In the data rows, the value 128 means zero.
How far apart are the two rows of each pair, measured in a hidden way? 0 means very close, and 40 very far. Two or three weighted sums of its numbers give each row a place; it is the straight-line distance between the places.
154,117,159,129,115,127,132,135,142,119,121,175,157,115,105,161,117,125
111,154,117,121,105,95,136,140,146,157,132,119,104,144,149,114,96,131 -> 12
190,120,240,147,137,165,117,124,130,132,123,154,200,127,155,185,166,119
169,135,145,133,153,139,142,141,121,123,144,114,123,117,122,87,134,72 -> 19
118,101,80,130,117,128,129,108,93,115,134,115,113,122,137,149,89,125
115,111,64,142,121,111,143,135,128,114,149,125,172,118,138,147,106,106 -> 12
153,139,154,143,75,107,128,135,194,197,130,149,159,137,173,151,170,144
154,95,136,135,157,105,158,103,127,137,138,112,110,139,130,150,175,167 -> 12
186,153,207,135,108,125,174,172,104,109,139,112,154,211,159,141,141,125
123,128,165,138,163,127,132,120,181,202,130,117,103,182,146,145,159,135 -> 8
105,120,125,125,187,136,94,175,137,149,127,149,90,131,134,169,206,134
82,110,82,107,105,111,114,87,96,130,124,74,89,99,115,122,90,90 -> 21
78,128,141,117,83,118,84,111,135,135,128,110,124,131,102,113,130,124
101,147,97,132,127,99,112,120,86,77,116,104,97,114,137,103,94,110 -> 7
137,142,118,121,123,197,153,110,146,183,134,174,122,174,178,183,216,184
143,126,60,135,120,133,166,123,158,161,125,155,165,124,129,82,120,106 -> 23
129,149,136,151,125,120,103,123,145,126,135,156,127,107,146,130,98,105
164,176,149,120,149,161,158,173,100,230,118,203,165,148,164,121,149,162 -> 16
164,126,195,123,158,176,255,143,198,195,150,182,184,135,150,156,221,144
133,140,165,118,98,117,212,137,135,113,118,63,156,180,150,160,99,117 -> 26
150,146,144,131,84,122,138,123,104,130,115,133,151,107,116,137,102,119
97,130,106,130,101,121,88,111,117,127,113,93,89,79,131,97,102,94 -> 10
125,136,95,115,86,143,131,117,119,117,111,90,151,87,129,134,124,88
139,140,110,143,146,146,172,110,144,173,120,179,137,130,152,120,129,235 -> 26
142,126,137,150,99,163,144,146,186,169,123,157,138,153,139,140,113,89
99,120,103,123,103,98,97,98,82,89,92,123,116,119,112,107,103,82 -> 24
126,124,133,113,128,141,105,128,91,112,109,62,99,97,124,110,133,134
132,112,78,114,150,120,113,140,97,158,136,111,130,140,118,116,115,148 -> 18
81,116,106,115,171,122,123,105,87,106,115,90,129,113,125,99,113,134
148,114,133,110,155,167,100,152,95,165,108,77,208,100,122,110,117,168 -> 13
117,152,69,121,122,139,133,119,144,162,118,125,77,144,108,94,127,109
159,137,155,129,100,143,123,106,166,182,145,100,125,166,155,151,175,164 -> 18
149,103,108,125,169,146,182,140,143,101,139,143,117,145,137,127,150,143
119,125,127,127,99,113,124,115,101,85,121,116,115,110,130,135,119,84 -> 17
161,154,185,129,146,113,161,136,167,216,134,181,123,139,117,113,134,113
132,104,151,103,159,148,121,117,129,106,124,160,163,137,139,147,135,128 -> 17
97,118,153,135,80,116,88,100,99,87,120,117,121,125,118,94,101,110
152,176,120,129,138,110,129,158,183,169,125,142,156,190,95,165,110,150 -> 14
125,135,114,148,188,114,63,158,117,131,130,96,111,110,147,115,151,109
141,115,105,132,155,110,108,117,98,130,112,113,136,98,121,144,90,116 -> 21
130,151,136,142,188,114,100,98,147,185,153,126,141,101,149,145,176,115
111,108,97,126,91,124,167,125,128,120,137,90,115,161,120,149,154,154 -> 31
83,131,232,121,99,109,180,110,120,101,123,95,193,191,137,80,87,92
145,117,181,126,130,92,88,112,107,149,118,108,90,115,156,141,146,155 -> 13
151,94,107,137,181,137,150,153,152,198,150,219,104,107,159,162,164,138
86,148,157,137,108,110,130,149,111,101,115,142,110,136,108,127,103,90 -> 13
144,101,82,149,142,135,144,125,165,120,132,92,109,100,128,149,153,111
108,139,121,114,126,110,143,122,128,105,106,82,97,145,129,126,95,111 -> 27
104,101,149,123,114,152,169,112,170,101,140,168,108,99,109,103,146,168
102,122,115,137,84,99,109,120,111,68,101,131,120,99,113,150,97,66 -> 33
168,156,121,117,137,165,124,132,142,147,123,142,152,168,132,84,88,150
179,197,202,158,136,153,197,161,207,178,108,161,238,168,159,128,178,208 -> 27
122,114,99,126,92,115,93,96,96,114,122,102,96,70,111,103,99,93
141,148,111,148,88,123,108,113,138,94,119,103,133,75,123,156,139,126 -> 21
128,116,126,129,152,155,120,104,127,112,124,137,122,141,120,136,125,132
109,134,112,110,123,108,166,157,137,136,129,152,130,112,152,112,104,142 -> 17
171,130,122,124,124,153,91,151,185,173,153,139,98,170,160,118,153,226
105,120,147,136,138,112,97,160,121,70,112,123,131,112,128,99,98,100 -> 11
141,139,131,127,177,114,128,139,126,110,131,157,187,98,142,159,191,128
155,129,155,126,122,133,126,144,91,98,129,110,171,176,135,129,122,96 -> 21
90,123,100,116,111,96,90,110,104,85,123,100,102,112,110,115,89,82
139,121,106,137,101,103,127,108,114,104,133,151,104,113,135,122,96,93 -> 8
133,133,87,129,117,118,165,121,143,113,116,157,158,94,112,135,88,84
132,132,163,124,88,104,119,125,76,124,103,116,169,103,128,133,116,104 -> 13
142,119,112,131,118,130,142,119,149,189,132,111,185,135,146,147,108,94
117,158,151,140,151,86,134,138,116,140,140,103,118,150,120,129,151,78 -> 16
111,132,133,123,123,125,140,117,86,91,156,73,146,109,146,91,150,186
90,107,92,125,97,135,108,105,99,98,142,76,96,63,108,101,98,104 -> 19
190,108,91,121,128,89,98,146,153,201,146,196,161,189,121,164,160,138
114,108,144,130,78,124,117,118,92,106,144,147,116,146,106,111,120,102 -> 18
94,149,89,125,132,117,139,138,111,105,134,61,110,118,124,110,104,101
140,138,155,144,160,129,115,169,176,157,142,183,145,124,135,172,89,105 -> 15
137,128,119,125,141,134,116,83,145,112,124,101,88,121,106,108,123,134
127,131,129,125,77,144,171,134,151,140,161,156,80,121,138,142,154,116 -> 15
172,138,115,135,98,108,232,159,161,141,166,153,112,221,139,152,210,223
90,106,71,135,80,92,71,114,105,87,105,122,68,76,110,97,91,70 -> 24
96,132,138,111,85,141,99,108,105,134,123,140,150,132,126,114,91,98
165,130,141,119,111,141,114,111,41,154,118,141,114,107,124,126,107,143 -> 13
160,123,178,111,133,148,188,137,101,198,155,159,181,214,128,190,193,138
77,101,117,127,73,116,92,99,114,105,121,68,93,98,111,121,81,81 -> 13
121,129,155,135,132,98,115,102,111,82,147,130,121,123,127,119,103,129
130,99,109,132,126,128,119,104,130,141,136,100,103,151,98,127,164,123 -> 20
93,119,53,119,92,130,88,125,115,93,115,146,90,91,116,124,81,115
109,128,138,122,124,129,135,138,98,140,151,110,88,121,100,123,97,179 -> 14
144,119,112,126,160,137,189,90,94,139,116,141,150,154,122,143,95,75
102,157,195,125,150,93,226,141,169,93,104,171,136,128,150,159,191,143 -> 39
78,146,130,149,94,100,187,133,172,72,157,171,131,194,149,122,125,122
150,139,98,116,96,127,124,149,127,169,113,117,148,137,120,139,127,132 -> 34
123,124,79,117,118,108,59,128,77,136,125,99,95,63,121,128,137,96
122,117,95,121,108,120,134,162,127,90,119,116,160,118,145,122,69,94 -> 2
118,125,199,126,171,148,192,155,161,175,143,142,136,160,161,142,186,150
115,99,101,122,107,133,102,104,119,104,135,119,149,145,133,109,104,112 -> 9
134,137,143,143,189,146,233,144,124,121,136,194,180,193,137,157,167,184
107,134,143,125,94,117,175,93,138,169,130,149,118,134,123,100,107,95 -> 20
123,99,136,149,117,107,112,147,137,103,182,129,115,77,125,129,140,115
155,150,116,133,150,104,132,113,139,164,135,72,111,134,108,132,146,160 -> 20
123,142,209,112,203,166,127,132,128,81,151,129,158,79,148,144,168,135
137,132,89,121,139,109,135,125,169,126,147,98,107,120,88,108,81,155 -> 2
114,126,139,135,179,118,73,151,151,75,121,139,123,167,134,147,114,138
90,121,132,134,104,114,96,133,152,156,120,120,103,158,115,165,155,91 -> 21
134,116,196,135,121,85,140,114,118,109,130,103,118,98,102,112,126,119
109,136,146,148,104,139,106,100,130,99,122,96,129,97,125,103,119,124 -> 17
132,101,159,122,131,118,156,123,147,122,142,121,121,158,109,114,93,143
123,149,104,130,164,162,150,131,162,98,141,141,167,128,101,142,130,133 -> 15
117,116,120,126,92,127,112,89,153,90,154,67,106,97,118,111,123,62
152,140,133,108,173,151,164,110,147,147,123,190,150,188,167,144,178,157 -> 22
90,118,114,115,97,165,102,110,98,159,144,104,136,174,129,121,89,105
140,120,83,137,116,132,111,139,159,105,115,132,141,129,117,117,110,109 -> 18
122,116,141,138,174,92,88,111,132,111,135,105,111,132,98,128,130,135
137,131,121,129,113,159,132,154,111,124,124,125,185,145,161,128,132,186 -> 18
139,136,146,129,110,123,192,111,119,157,147,93,79,145,105,133,107,136
140,123,130,118,149,139,139,138,185,127,135,110,127,179,126,110,110,155 -> 22
167,129,100,134,126,136,178,114,180,139,147,93,133,189,167,105,119,126
128,109,131,130,83,119,122,133,128,86,135,79,124,116,110,90,147,116 -> 16
100,128,151,124,95,137,137,130,162,117,138,120,152,165,130,139,130,70
133,118,158,139,50,113,98,170,93,145,112,129,174,113,113,159,105,128 -> 7
84,103,101,112,76,96,135,130,94,84,119,65,120,84,132,112,93,87
125,137,117,143,155,145,116,139,164,181,151,245,75,159,155,146,111,131 -> 11
93,123,104,120,83,95,130,121,113,80,105,84,117,175,96,113,69,85
183,182,182,119,255,138,126,154,104,126,134,174,161,160,149,159,129,255 -> 29
119,169,142,131,153,159,120,125,158,182,156,152,169,205,127,88,126,102
95,133,187,128,160,124,117,111,117,171,144,132,112,104,95,111,120,118 -> 6
76,116,116,125,65,88,75,94,82,67,117,86,75,65,89,86,76,72
132,132,174,146,77,161,128,141,135,125,127,179,144,174,179,170,171,218 -> 24
75,139,123,128,101,125,114,94,122,120,105,147,114,141,104,116,96,79
142,169,149,139,121,106,109,106,105,209,123,181,121,165,121,132,121,122 -> 19
103,120,79,137,93,90,85,113,128,69,104,96,69,71,102,84,68,76
109,151,128,136,116,106,117,120,168,113,104,124,111,121,119,133,123,111 -> 6
119,145,119,112,89,110,143,110,143,121,131,115,88,119,100,119,99,100
140,123,101,121,106,122,64,121,140,126,125,149,93,97,125,99,148,146 -> 19
154,106,133,116,124,148,119,135,103,147,123,116,188,145,112,149,105,141
119,121,150,127,85,131,122,127,125,110,112,132,171,142,121,126,103,78 -> 8
110,114,131,118,76,106,121,169,119,96,129,151,120,73,113,125,115,108
113,169,203,139,102,102,168,107,130,187,121,130,95,137,145,127,123,182 -> 22
101,139,92,127,121,128,93,105,114,141,146,109,126,138,114,153,168,92
156,112,105,122,105,106,104,121,116,96,122,152,102,98,124,123,74,161 -> 13
94,117,124,128,137,130,111,149,146,146,131,139,104,133,142,127,116,115
100,130,129,135,119,144,159,120,115,152,99,142,154,81,115,106,113,113 -> 9
98,129,120,119,89,101,106,109,113,103,129,53,124,91,146,122,174,115
149,116,113,123,104,112,109,128,116,107,122,103,102,127,104,102,142,137 -> 9
157,115,105,143,160,114,128,98,139,79,140,82,166,148,116,120,88,108
130,102,183,133,129,113,158,124,110,164,117,192,179,105,165,149,154,167 -> 12
99,151,146,117,219,140,150,107,162,167,113,193,125,169,150,169,136,106
120,133,119,121,148,128,104,167,160,130,122,107,76,107,126,97,129,151 -> 27
141,125,96,129,116,142,77,106,109,102,116,112,128,119,133,122,122,116
169,100,82,138,186,157,167,150,148,153,161,87,130,185,111,130,214,133 -> 17
119,112,84,136,138,112,113,99,110,94,132,134,81,76,123,99,97,111
120,130,125,130,134,115,103,127,107,118,136,133,128,111,118,140,106,119 -> 12
189,129,116,178,149,127,114,199,167,114,139,209,128,187,141,125,174,86
124,145,129,135,92,110,117,129,142,92,103,86,90,104,142,132,77,95 -> 25
124,150,94,164,127,106,186,129,135,122,128,112,99,152,95,128,111,111
109,124,123,120,148,173,158,111,112,130,120,108,145,78,131,128,168,97 -> 13
166,127,107,115,179,157,140,159,197,167,126,138,168,170,130,149,155,125
68,133,176,116,123,166,57,115,70,102,132,163,185,120,117,167,177,115 -> 9
147,148,144,121,127,149,100,150,83,116,146,75,80,101,132,110,120,160
160,144,137,109,134,180,88,104,110,149,148,129,121,134,152,188,152,181 -> 11
119,137,96,116,123,125,119,139,148,154,127,158,152,128,142,129,147,153
153,143,174,127,183,148,161,167,169,66,121,194,108,152,161,172,99,141 -> 16
102,106,126,113,88,121,107,110,126,78,141,88,163,113,134,143,71,119
172,123,135,167,140,154,131,128,148,150,124,134,158,105,134,134,99,111 -> 18
109,129,144,138,85,96,118,111,146,79,114,108,96,110,117,97,80,76
121,108,110,120,89,122,113,123,139,118,96,125,102,59,103,95,136,92 -> 17
209,129,170,130,203,179,228,128,188,217,164,124,203,166,164,154,241,203
143,96,141,115,135,166,165,141,110,147,135,99,118,170,133,138,164,59 -> 22
102,121,105,111,155,133,84,76,138,164,160,118,106,109,118,118,140,119
97,116,131,110,167,149,140,120,139,166,120,76,137,155,138,126,168,172 -> 12
74,111,59,110,124,135,81,110,78,104,151,91,73,94,121,91,101,141
193,164,127,134,137,163,150,149,151,205,153,107,139,109,132,142,78,182 -> 36
109,126,135,135,120,112,150,113,165,83,117,115,104,134,136,138,100,112
116,154,114,134,110,97,100,149,137,104,117,140,143,53,127,117,102,82 -> 13
126,140,160,126,114,122,81,122,181,148,120,187,134,163,110,116,164,114
159,121,110,122,125,133,133,117,97,123,125,108,146,144,140,152,138,171 -> 23
84,138,90,108,112,90,172,143,152,169,149,123,108,171,129,142,147,217
201,156,157,135,187,122,140,159,153,125,147,153,115,176,165,124,163,130 -> 24
130,136,175,130,130,121,115,115,124,133,111,154,72,120,126,119,112,143
120,109,84,113,106,160,151,116,105,163,119,97,145,118,87,140,137,94 -> 22
138,155,158,128,143,163,156,195,94,180,143,141,149,141,134,135,140,133
177,148,214,168,167,172,132,164,135,166,150,125,74,133,160,148,177,109 -> 26
110,116,77,130,174,130,74,118,128,120,133,114,96,138,115,127,116,141
193,178,176,117,149,115,212,186,157,199,120,148,99,205,102,116,198,196 -> 7
132,147,95,127,113,141,125,144,105,199,123,139,134,156,123,83,136,120
127,106,124,121,147,124,153,178,120,98,122,186,103,127,129,120,156,174 -> 25
164,128,132,128,112,166,167,138,239,156,151,124,142,118,143,139,223,174
117,143,122,129,181,148,169,158,154,83,108,103,185,138,128,144,129,111 -> 28
149,120,122,123,131,125,150,131,144,140,126,77,132,130,119,118,70,100
126,111,182,126,127,144,157,170,140,128,120,189,185,86,101,136,157,157 -> 34
108,95,85,118,120,144,99,127,88,99,121,138,100,109,97,114,84,114
114,121,105,108,157,113,132,106,140,179,141,115,130,156,119,131,117,132 -> 20
142,156,134,115,173,120,136,151,114,140,132,136,160,93,116,123,167,135
195,153,180,126,127,120,148,105,187,147,108,195,140,152,148,152,127,124 -> 22
140,123,100,117,93,93,146,134,145,105,136,109,144,92,117,114,166,112
195,148,67,129,152,140,116,144,110,142,117,101,111,90,106,136,155,175 -> 16
154,103,113,138,158,130,136,154,123,156,140,132,120,121,123,138,172,150
111,128,82,120,141,124,130,135,139,109,131,86,151,133,103,117,150,171 -> 14
198,158,94,119,188,154,181,205,215,250,148,200,241,126,157,165,183,189
156,135,140,117,101,129,64,114,149,136,109,139,178,110,122,131,131,111 -> 14
109,107,79,111,135,108,106,125,131,112,145,85,115,91,105,99,93,84
123,114,112,137,105,117,100,141,133,156,127,134,140,99,115,106,124,109 -> 9
128,110,87,118,114,126,56,132,109,125,119,161,94,105,140,128,107,92
158,122,110,119,129,159,106,122,126,153,142,108,187,149,125,131,94,125 -> 12
99,116,139,127,77,132,132,95,170,104,128,87,166,104,114,101,130,81
157,139,147,126,142,134,102,135,102,99,151,81,117,143,104,143,142,132 -> 13
112,111,97,132,116,102,118,103,107,102,112,94,151,100,116,92,145,80
117,121,105,131,110,166,107,96,97,158,140,139,96,125,104,101,139,139 -> 6
133,96,136,116,159,103,127,125,146,125,113,176,111,176,139,100,178,141
120,131,116,130,121,125,113,110,131,137,150,100,119,156,115,134,128,134 -> 24
148,158,137,161,105,103,118,152,142,109,115,176,97,102,112,105,106,116
128,114,137,124,123,158,163,165,119,139,126,143,182,155,139,152,177,143 -> 13
124,108,120,120,127,90,135,143,141,108,124,143,118,120,132,115,128,125
105,141,115,149,102,98,136,155,123,101,117,143,134,138,120,97,111,134 -> 12
154,155,148,127,151,151,158,133,113,163,104,144,100,145,163,121,162,177
103,115,121,120,115,118,101,108,100,93,105,112,134,115,105,135,88,107 -> 9
95,117,135,122,132,94,166,137,92,224,122,139,173,119,127,119,113,153
105,104,72,116,80,103,97,93,85,128,113,100,81,82,101,113,119,77 -> 25
149,151,251,131,193,141,172,151,181,171,122,198,171,148,122,201,178,173
146,111,121,116,133,112,133,182,146,116,109,152,111,154,116,153,144,100 -> 16
94,162,131,159,75,91,108,131,125,76,100,116,180,105,117,93,87,94
92,101,151,113,59,122,124,118,111,122,116,100,100,143,118,137,93,123 -> 21
148,141,198,127,110,76,107,139,130,184,138,173,138,80,128,153,123,164
146,127,143,121,69,162,95,128,158,192,137,181,140,118,126,115,141,106 -> 22
114,141,136,143,107,135,177,145,126,109,117,139,103,177,104,121,94,87
129,116,160,122,118,137,170,125,156,158,130,123,148,157,117,122,156,107 -> 8
91,118,192,120,218,127,139,129,161,116,136,198,155,192,128,178,141,191
149,101,156,121,125,147,101,120,123,194,149,123,185,122,102,148,136,151 -> 25
105,126,153,126,83,124,126,130,108,176,118,145,160,119,117,129,147,123
97,132,107,117,84,126,105,125,101,136,115,138,93,90,106,94,119,118 -> 9
133,132,143,134,160,101,101,113,91,139,137,96,98,122,124,130,81,126
68,86,70,115,51,79,60,73,72,66,113,50,67,69,85,87,57,60 -> 22
103,125,88,122,139,157,109,164,187,104,116,134,170,117,140,130,105,120
217,180,201,139,215,135,149,147,200,156,129,161,205,118,153,195,116,210 -> 34
143,121,146,125,163,115,125,181,125,124,148,136,130,160,105,138,139,117
178,213,242,156,178,130,185,183,130,165,137,95,218,104,188,229,219,190 -> 36
157,160,170,128,86,131,128,100,100,110,132,165,136,161,131,147,171,148
114,128,161,142,76,98,98,99,128,87,114,127,117,106,137,107,86,87 -> 7
105,105,102,132,68,98,70,106,94,79,120,132,99,80,97,117,97,90
147,133,95,150,130,122,82,134,92,115,130,154,78,133,94,107,101,112 -> 5
102,106,76,112,107,149,107,96,84,100,127,137,136,124,129,145,147,146
116,128,152,119,150,186,133,114,93,78,159,169,107,157,162,185,178,171 -> 9
100,110,122,114,107,143,86,102,111,147,136,108,105,126,120,133,110,182
96,118,112,149,138,126,114,125,82,97,141,158,114,83,127,103,92,108 -> 6
129,171,156,148,149,114,136,149,149,174,141,186,166,214,158,112,137,96
112,135,86,125,133,156,159,125,125,136,129,88,172,87,147,138,167,160 -> 36
98,106,89,118,110,151,81,137,102,119,111,70,126,103,128,132,136,100
148,140,109,164,114,86,82,130,130,117,110,169,142,85,113,145,110,108 -> 15
144,93,150,120,163,166,121,122,156,130,136,127,216,201,145,165,122,161
129,120,149,118,142,135,135,100,118,113,141,105,161,168,84,148,137,127 -> 2
151,126,123,122,147,135,168,130,105,140,141,118,120,122,162,124,151,124
146,166,152,125,147,159,159,136,160,178,145,155,130,184,164,130,182,170 -> 13
143,132,101,140,141,138,146,145,120,115,139,106,115,96,153,151,125,142
186,100,150,117,145,172,204,113,121,98,159,145,146,109,136,172,177,190 -> 12
120,132,137,121,72,109,146,144,105,118,124,148,118,125,124,108,72,114
113,118,92,115,94,122,79,122,97,125,120,94,88,79,93,99,57,97 -> 6
218,154,224,144,171,155,209,219,157,139,140,161,201,151,180,131,149,132
124,133,140,128,81,168,144,158,75,180,147,182,114,104,108,104,179,179 -> 33
118,116,70,119,107,106,81,132,116,101,107,146,72,91,122,100,116,90
145,144,124,125,134,124,88,149,121,118,151,166,93,103,146,149,84,111 -> 20
136,123,142,126,106,124,164,163,143,108,153,170,136,182,131,130,123,171
98,123,99,121,104,105,166,119,107,177,129,135,173,105,162,128,173,98 -> 14
120,137,101,128,140,164,78,107,110,150,117,195,164,119,145,126,100,55
223,170,136,123,117,199,174,155,111,144,163,199,168,167,114,154,223,193 -> 33
107,107,135,124,81,114,77,133,102,120,116,112,94,68,95,130,69,88
108,111,108,121,88,107,81,111,115,100,110,104,94,91,113,83,99,126 -> 20
119,135,109,137,129,119,101,111,110,94,115,111,113,108,133,134,107,98
160,171,167,130,93,155,160,184,197,152,135,155,171,163,164,181,184,142 -> 16
136,175,162,122,125,117,98,152,123,173,122,127,167,220,114,128,121,125
119,110,104,121,121,107,111,152,86,126,122,86,132,129,121,123,114,141 -> 23
155,131,135,129,143,113,110,164,163,172,139,103,155,215,150,151,193,115
139,160,174,119,148,128,120,107,163,142,132,132,157,141,143,154,114,195 -> 12
116,126,121,154,97,92,92,109,93,74,117,41,81,136,131,99,72,97
149,139,131,138,80,144,101,144,123,108,134,107,199,122,121,153,113,135 -> 7
123,120,78,129,108,133,105,109,102,68,125,98,94,93,110,110,75,103
205,139,138,127,100,107,153,118,127,86,148,107,132,180,142,90,168,99 -> 12
125,122,136,133,143,140,170,123,117,82,124,198,131,131,112,142,130,124
107,139,73,153,103,148,126,176,134,102,127,216,166,103,137,143,155,150 -> 24
117,138,140,124,118,154,84,94,112,140,111,89,141,139,115,146,122,117
151,110,168,121,115,148,144,126,142,188,138,128,158,206,126,141,210,190 -> 22
110,115,159,136,102,116,177,138,139,127,134,135,111,133,156,179,130,178
108,123,115,124,111,109,144,97,105,101,114,136,105,95,109,90,113,124 -> 20
162,148,129,137,128,118,120,144,132,102,119,150,143,115,115,103,119,128
127,128,146,133,159,120,147,88,135,94,159,119,164,104,154,137,180,80 -> 6
135,123,132,116,166,146,168,152,124,159,122,64,141,150,113,127,148,180
182,138,94,119,118,180,149,147,143,223,127,160,146,149,143,107,212,170 -> 13
132,103,106,138,156,144,132,134,148,104,138,78,112,121,145,121,162,123
132,115,159,122,142,155,136,137,161,122,162,71,168,182,156,157,139,144 -> 18
133,118,100,151,150,118,107,129,92,137,106,138,183,122,121,131,109,103
144,195,217,128,130,158,120,146,130,141,111,171,144,185,146,137,171,128 -> 12
144,119,145,119,200,146,112,146,160,119,139,134,161,136,156,106,229,133
94,123,84,128,117,102,114,100,81,66,130,120,102,88,96,103,121,144 -> 9
91,145,139,113,143,135,153,129,111,117,117,118,112,89,162,109,169,204
111,108,99,116,132,130,94,124,115,170,115,116,100,102,127,85,107,126 -> 23
136,133,76,136,121,136,139,129,139,141,129,125,123,133,125,92,101,124
140,151,89,132,124,119,140,121,119,142,146,145,83,97,137,124,117,114 -> 6
89,95,83,115,62,86,59,127,88,63,96,66,66,61,90,79,65,71
120,126,112,127,150,121,117,120,114,128,130,129,139,139,150,123,110,125 -> 11
104,148,164,145,142,102,100,101,150,89,126,110,92,137,140,123,126,149
119,164,176,132,118,135,150,151,101,133,129,194,135,152,163,102,155,130 -> 11
119,132,107,114,151,104,126,93,126,178,127,119,146,92,162,136,148,97
178,99,168,140,183,136,127,142,147,152,118,119,179,123,140,154,152,136 -> 12
105,103,62,116,194,132,129,110,61,103,128,94,146,166,124,143,91,164
119,139,109,128,81,103,102,98,108,94,114,125,100,102,118,118,107,82 -> 16
148,89,223,129,138,123,182,145,129,106,143,145,125,183,108,129,163,144
101,138,120,111,168,176,152,113,201,114,140,134,158,185,162,121,92,165 -> 7
107,146,69,127,123,119,126,114,143,120,114,149,91,93,130,110,96,120
166,102,137,138,84,101,133,169,149,183,144,115,119,93,128,136,113,169 -> 14
126,149,148,120,114,145,126,118,127,104,128,128,107,138,101,186,162,108
118,126,154,136,180,148,96,132,103,98,118,126,159,184,130,148,118,136 -> 20
106,146,173,147,113,145,113,137,116,148,134,135,138,149,105,84,112,130
99,120,129,137,107,114,120,110,96,101,134,117,97,81,119,128,98,72 -> 18
168,113,134,146,186,121,136,132,105,148,130,126,139,178,164,114,141,139
111,120,82,122,226,166,205,126,148,106,138,136,158,106,133,174,157,160 -> 26
93,111,88,128,77,97,89,109,102,67,117,74,105,70,121,81,79,85
193,144,107,139,98,145,119,146,152,155,116,201,148,164,114,148,154,136 -> 8
137,136,91,126,206,90,155,120,142,130,123,117,242,163,147,165,124,130
132,132,104,130,104,144,68,108,99,130,131,106,117,129,120,123,147,128 -> 27
110,105,138,113,82,137,102,122,153,107,113,113,112,142,117,116,88,125
114,138,74,133,123,108,116,118,98,118,116,119,72,82,95,108,116,102 -> 6
91,134,137,151,148,140,147,87,143,120,154,107,73,105,127,161,78,143
153,148,174,133,114,131,116,122,91,124,111,159,106,129,121,151,141,118 -> 11
133,118,130,143,133,108,142,146,130,125,117,126,126,127,110,130,165,147
173,140,124,127,134,174,164,161,148,143,130,144,146,180,125,111,125,76 -> 21
130,102,98,116,74,121,97,116,150,127,116,98,112,137,104,120,87,94
126,101,146,120,171,121,98,120,84,78,126,167,127,132,121,130,136,127 -> 22
112,130,133,131,66,118,152,155,143,132,145,105,159,103,112,160,80,141
164,124,154,121,111,129,119,139,138,190,109,170,150,117,128,137,177,156 -> 12
88,154,87,124,97,125,115,124,163,131,129,153,125,125,121,149,153,166
153,152,156,146,155,158,164,147,129,116,127,132,207,203,123,145,124,113 -> 30
181,150,161,136,217,142,221,153,106,109,122,114,130,141,124,145,85,206
84,113,78,123,144,133,128,110,81,94,127,128,135,149,136,89,113,101 -> 22
